Some points:
array([ -9, -41,  41, -32, -24, -11, -59,  56, -13,  -9, -12,  -4, -20,  14, -19,  30,  19,  47,
         9, -34, -18, -54, -31, -26,  34,   1, -78, -16,  15, -32,   6,  -7,  13, -23])
array([ 24,  14, -12,  -4,  11,   3,  -2,  24,   0,  34,  60, -19,  -8,  46, -43, -10, -14,  -2,
        -4,   2,  26, -32,   2, -45,  26, -30,  34,  -8,  43, -36,  46, -38, -12,  65])
array([ -5,  24,   4,  26,  17, -33,  19, -45, -29, -29,  16,   3, -36,  71,  -4, -24,  40, -50,
       -23,  15,   5,   0,  38,  28, -51,   5,   2,  15, -54,  29,  20,   3,  -6,  18])
array([ 32, -39,  26,   0, -31, -23,   7,   4, -11,   2,  17, -53,  67,  -1,  15, -45, -18,  22,
       -80,   3, -14,  32,  15,  27, -33,  30, -17, -15,   3, -69,  -1, -56, -31,  13])
array([ 22,  42,   6,  20, -40,  -7,  -2,  56,  20,   1, -33,  -5,  18,  -3, -12, -26,  17, -47,
       -55, -22,   1,   6, -39, -23, -16,  47,  55, -16, -18,  15,  15,  14,  31, -45])
array([-14,  14,   9, -20,   6,  19,  -5,  37, -54, -15,   6,  17,  36,  -1,  37,  13,   4,  43,
       -46,  17,  13,   2,  17,  22,  42,  21,  13,  37,  38,  40, -31,  65,  20,   1])
array([ 45, -43,   5,  63, -51,  20, -43,  -4,  45,  45,  42, -16,   8,  23,  51,  -9, -12,  42,
         6,  24, -33,   5, -22, -23,  11, -25,  17,  46,  -3,  25,  94,  17,  45,  13])
array([-23,  -3, -31,  39, -60,  44,  38,  15, -81, -19, -25,  10,  15,  30, -38,   6, -46,  26,
        45, -75, -17,   1, -10,  17,   1,  -1, -11,  23, -25, -31,  30,  -3, -31,  21])
array([-22,  32,  31,  38,  14,  -8, -38, -16,  -1,  11,   9,  39, -40,   0,  33,  66, -76,  -4,
         8,  -2,  12, -38,  60,  55, -14,  63,  17,   2,   6,   5,  23,   2,  -2, -20])
array([  8,  -6, -63, -46,  -4,  58, -28,  -1,   1, -21,  12, -32, -14,  73,  46,  30,  24, -12,
       -34, -21,  21,   7,  43,  41, -33, -52, -41,  11,  38,  24, -18,   2, -17,  16])
array([-24, -52,   7, -11, -48, -42,   6, -26,  11,  41, -50,  20, -38,  54,  -6,  45,  -1,  20,
       -42,   5, -72,  -4, -19, -22, -11, -30,  48, -24, -54,  18, -44,   8, -28,  32])
array([-13,  12,  29,  26,   4,   9,   6,  14,  17, -23,  12,  53, -24,   7,  -2, -56,  10,  30,
        11, -65,  -9, -40, -14,  -7,   7, -93,  -7,  21,  -6, -36, -57,  46,  47, -44])
array([-36,  -5, -25,  -6,  -9, -58,  -4,  59,  -3, -20, -44,   4,  -7,   9,  32, -32,  -9, -16,
        54,   2,  45,  57,  -1,   0,  26, -24,  10,  43,  13, -41,  49,   4,  13,  55])
array([ 12,  42,  -2,  47, -17,  19,  42, -34,  -8, -31,  -8, -80, -38, -48,  29,  27,  67,  -4,
        15,  45,  -1,  -7,  18,  21,  47,  -5,  32,  -9,  24, -58, -17,  43,  37,  32])
array([ 32, -18, -23, -57,  -8,  30,  45,   8,  51, -75, -16,  10, -14,  -6, -28, -26, -57,  11,
       -15,  -4, -39,  26,   7, -31, -11,  -6,  50,   8,  44,  50,   3,  25,  41,  21])
array([ 11, -39, -48,  50,  26,  12,  -8,  45,  51,   2, -47,  52,  -3,  36,   1, -12,  44, -18,
        23, -23,  -1,   6,  37,  20,  49,  32,   0, -78,  56, -22,  -6, -39,   7, -17])
array([-29, -72,  52,   3,  47,  15,  30,   5, -13, -46,  33,  45,  51,  40,  -7,  18,  17,  14,
        18,  74,  42,  43,  21, -49,  10, -13,   6, -25, -44, -34, -15, -13,  30,  -9])
array([ 45,  57,  37, -20,  11, -18,   1, -11,  -8,  26, -46, -29, -21,  54, -24,  -8,  12,  46,
        52,  29, -52,  86,  -5,  -1,   8,  29, -38,  34,   1,  34, -24, -27,  35, -25])
array([ 25,   5, -11, -30,  32,  10, -18, -33, -14, -17,  -5, -40,  30,  -2,  -8, -47,  -3,  -6,
        28,  -9,  -9, -97,   3, -14, -23,  27,   5,  57, -27, -41, -26,   6,  20,   1])
array([-37, -50, -18, -23,  41,  -4,   4, -24, -13,  66, -48,  10, -13, -49,   0,  -3,  34,   6,
        17,  18, -36, -42,   7,  67,  34, -16,  63,  38,  27,   1, -17, -55,  -7,  11])
array([ -3,   1, -14,  35,  27, -11, -21,   9,  57,  -6,  64,  -4,  11,  16,  65,  16, -21, -44,
        -1, -20, -58,  16,  36, -10,  64,  10,   8,  58, -30, -25, -49,  -4, -41, -16])
array([ 30,  16, -37,  14,  -3,  26,  68,  21,  10,  25, -51, -41,  -3,   3,  13,  57, -46,   5,
       -44,  41,  48,  -4,  -1, -21,   2, -35,  10,   2, -28, -28, -15, -10,   0, -79])
array([ 34, -28,  21,   7, -38,  -1, -29,  24, -51,  25,  22, -10,  20, -12, -53, -34, -18, -33,
       -35, -11,  34,  17,  42,  41,  32, -52,  10,  -6,  12,  67,  -2, -32,  15, -31])
array([-46,   1,  73, -13,  40,  -2,  21,  59,  -3,  10,  33, -75,  -6, -11, -12,  44,  29,  12,
        21, -26, -40,   5,  26,   1,   3,  32,  10,  13,  -1,  26,  10, -19, -10,   5])
array([ 25,  -2,  -8, -45, -12, -20, -12, -15,  53,   9,  46,  35, -63,  -2, -40, -10, -37, -15,
        26,  30,  24,  -7, -33,  45, -29,   4, -12,  -1,   7, -49,  -1, -42,  17, -21])
array([ 63,  31, -19,  -3,  56, -32,  -8,   6, -52, -23, -20,  13, -12, -29,  49,  17,  24,  39,
        -8, -34, -24,   0, -71,  -5,  24, -21,  21, -16,   2,  -4,  60, -16, -57, -47])
array([-16, -27,   4,   7, -15, -21,  83,  20,  52, -23,  11,  18,  40, -24,  10, -45, -29,  21,
        35,  24, -24, -15, -26,  52, -47,  32, -34,   2,  45,  30,  30,  60, -43,  -4])
array([  0,  25, -68,  42,  27, -65, -21,  26,  -9,   1,   7,   0,  65, -19, -70,  85, -28, -26,
         9, -32, -11,  10, -15,   3, -40, -13, -23,  38,  20,   5, -25, -17,  67,  25])
array([ 22,  19, -22, -54, -68,  -4,  32,  49, -45,  42,  17,   6, -18, -23,  39,   6,   5, -40,
        94,  34,  -7, -18,  70, -40, -20,  27,   5, -29, -35, -28,   0,  23,  11, -15])
array([ 22,   0,  -8, -24,  22,   8,   7,  40,  30,  27,  24,  46, -35, -73,   5, -26,  28,  -5,
       -63,  -6, -24,  -2,  12, -26, -26,  18, -72, -13, -51,  27,  -6,  22,  23,  91])
array([-24,  27, -50,  25,   9, -43,  52, -37, -22,  63,  55,  19,  -6,  -6,   4, -67,  51,  60,
        11, -25,  27,  24,  31,   2, -11,  16, -11, -12,  15,  32, -16,  -8, -30, -25])
array([-53, -25,  36,  18, -14,  -4, -17,  -2,  28, -17, -60, -12, -58, -26, -12,   8, -13,  17,
        -7,   6,  60, -22,  51, -14, -40, -35, -31,  56,  -6, -15,  40,  11, -26, -44])
array([ 37, -39,   5,  14,  14,  26,  23, -25, -55,  14,  10,  38, -47, -28,  17,  18, -16,  -6,
       -16,  19,  -8,  36, -51, -60, -47,   1, -31,  51,  73,  -2, -53, -18, -25,   7])
array([-21,  70,   3, -19,  -6,  18, -42,  -9,   6,  23, -16,  46,  38,  -6, -26,   1,  15,   2,
        17,  69,  33, -23, -16, -46,  40,   6,   7,  37,  -7,  51,   5,  16, -82,  14])
array([-70,  35,  -7, -27,  -3, -35,  15,   0,   3, -32,  32,  12, -12, -22, -29, -26, -13, -59,
       -50,  33, -52,  46, -25,  10,  22, -61, -20,  -2,  10, -20,  42,   5,   0, -39])
array([ 37, -34,   2,  36,   1,  63,  40, -15,  16,   5,  14,   1,  59, -34, -52,  26,   9, -23,
        -2,   1, -22, -18,  -5,  24,  28, -15, -43,   3, -50,  28,  15,  14, -36,  -1])
array([  1,  17,   9, -30,  27, -33,  58,   7,  31, -29,  52, -24, -13,  30,   3,  33, -27,  50,
        10, -19,  51, -51, -59,  22,  17, -17,  36, -24, -39,  27,  -6, -35,  11,  22])
array([-12,  22, -10,  30, -14, -63,  -6, -67,   5,  18, -59, -38,  29,  21,  19, -30, -20,  -7,
        -4,  28,  16, -80,  10,  -9,  41,  -1, -77, -34,  11,  23, -17, -12,  58,  11])
array([ 13, -24, -17,  15,  42,  46, -30,  10, -55,   7,  -1,  25, -19,  19,  -1, -13,  22, -27,
        10,  45,   7,   1, -57,  79, -32,  -5,  -2, -19, -36,  -8,  33,  37,  51,   3])
array([-37,  23,   8, -34, -41,  38, -34, -71,  18, -16,  11, -18,  41, -59,  61,   0,  15, -21,
        72, -46,  22,  20, -23,  -6, -30, -20,  39, -16, -20,  39, -16, -55,  30, -24])
Along one direction, these points spread out more than along any other. Take the direction at right angles to it along which they spread out most. Go by this last direction. How far along it is each point below, from 0 to 99? The average is 50, and the first point in the table lies past the average. One standard deviation of the points above along it is 16.
array([ 71,  28,  61,  20, -19, -29, -27,   3,  26, -16,  -9,   9, -21, -25, -30,   0, -19,  25,
        20, -20,  30,  57,   2,  43,   6, -48,  -2, -44, -19, -12, -51,  45, -53,  62]) --> 50
array([ 17, -17,  11, -15,   0, -54, -13,  11,   5, -14, -12,   9,  55,  -9,  54,  32,  37,  30,
       -21,  -9,  30,   7,  27, -30, -67,  -2,  35, -11,  -5,  34,   9,   6,   6,  -9]) --> 41
array([  4, -11, -19, -81, -28, -11, -32,  -1,  12,  14,  -8, -13,  33,   9,  15,  12,  34, -23,
         6,  20,   7,  -3, -41,  44,  -3,  13, -43,  -6,  17, -12, -25,  34, -54,  -5]) --> 42
array([-36,  68,  53,  23, -22,  81,  44,  20,  37,  20, -18,  29,  21,   7,   5,   3,  32, -23,
       -37,  -7,   1,  -1, -25,   4, -27,   4, -31,   4,  20,  -6,  -6, -77,  -3,  24]) --> 44
array([ -1, -41,  29,  62,  -8, -16, -28,  28, -11, -41,  16, -39, -24,  19, -23, -11,  35, -65,
        13,  25, -11, -39, -35, -34, -49,  21,  49, -27,  56,  35, -53,   3, -39, -13]) --> 49
array([-55,  23, -34,  17,  70,  44, -49,  28,  21,  51, -26, -36,  13, -12, -16, -60, -53,  44,
        -3,   7,  -2,  26,  -4,  -9, -42,   2,  39, -38, -32, -36, -20,  30, -18,  17]) --> 48
array([-21,  28, -50,   0, -60,  17, -46, -32, -30, -74,  25,  34,  -9, -46, -23,  -8,   6,  71,
       -30,  43, -32, -13,  33,  -5,   9,  50,   8,  -8, -10, -10,  -7, -52,  -1,  -1]) --> 40
array([-15,  13,  49,  -5,  34,  -3,  -3, -43, -59,  25, -17,  37,  20,   3,  62,  -8, -79, -46,
         2, -14, -25, -19,  -3, -17,  15, -12,  -5, -75,  35,  -6,   7,  14,  10,  21]) --> 50
array([-59, -39, -30,   7,   0,  19,  -7, -26,   9, -15,  18, -58, -47, -37,  -2,  29, -21,  -8,
         8, -20,  24,  59, -39, -26,  41,  45, -34, -51, -25,  44,   5,  20,  -5, -11]) --> 44
array([ 43,  -4,   6, -20,  57,  27, -17, -43,  11, -14, -21,  -8,   3, -14, -49,   9,  24, -13,
        28, -29, -21,   5,  66, -48, -16, -41, -17, -41,  13,  -7,  66,   1, -16, -29]) --> 55
array([-23,   5,   2, -33, -21,   2,  -7, -83,  22,  51,  16,  19,  24,  29, -41,  42,  39,  -5,
       -24, -40,  32,  15,  -4,  -8,  16,  57,  39,  15,  30, -61,  16,  75,  27, -17]) --> 49
array([ 30, -37,   8, -33,  29,  -2,  14, -21,  -8, -32, -31,  -5, -27,  10,   3, -37, -18, -34,
       -25, -44,  50,  14,  -3, -12,  59,  77,  12,  50, -47,  22,   0, -16,   6,  13]) --> 46
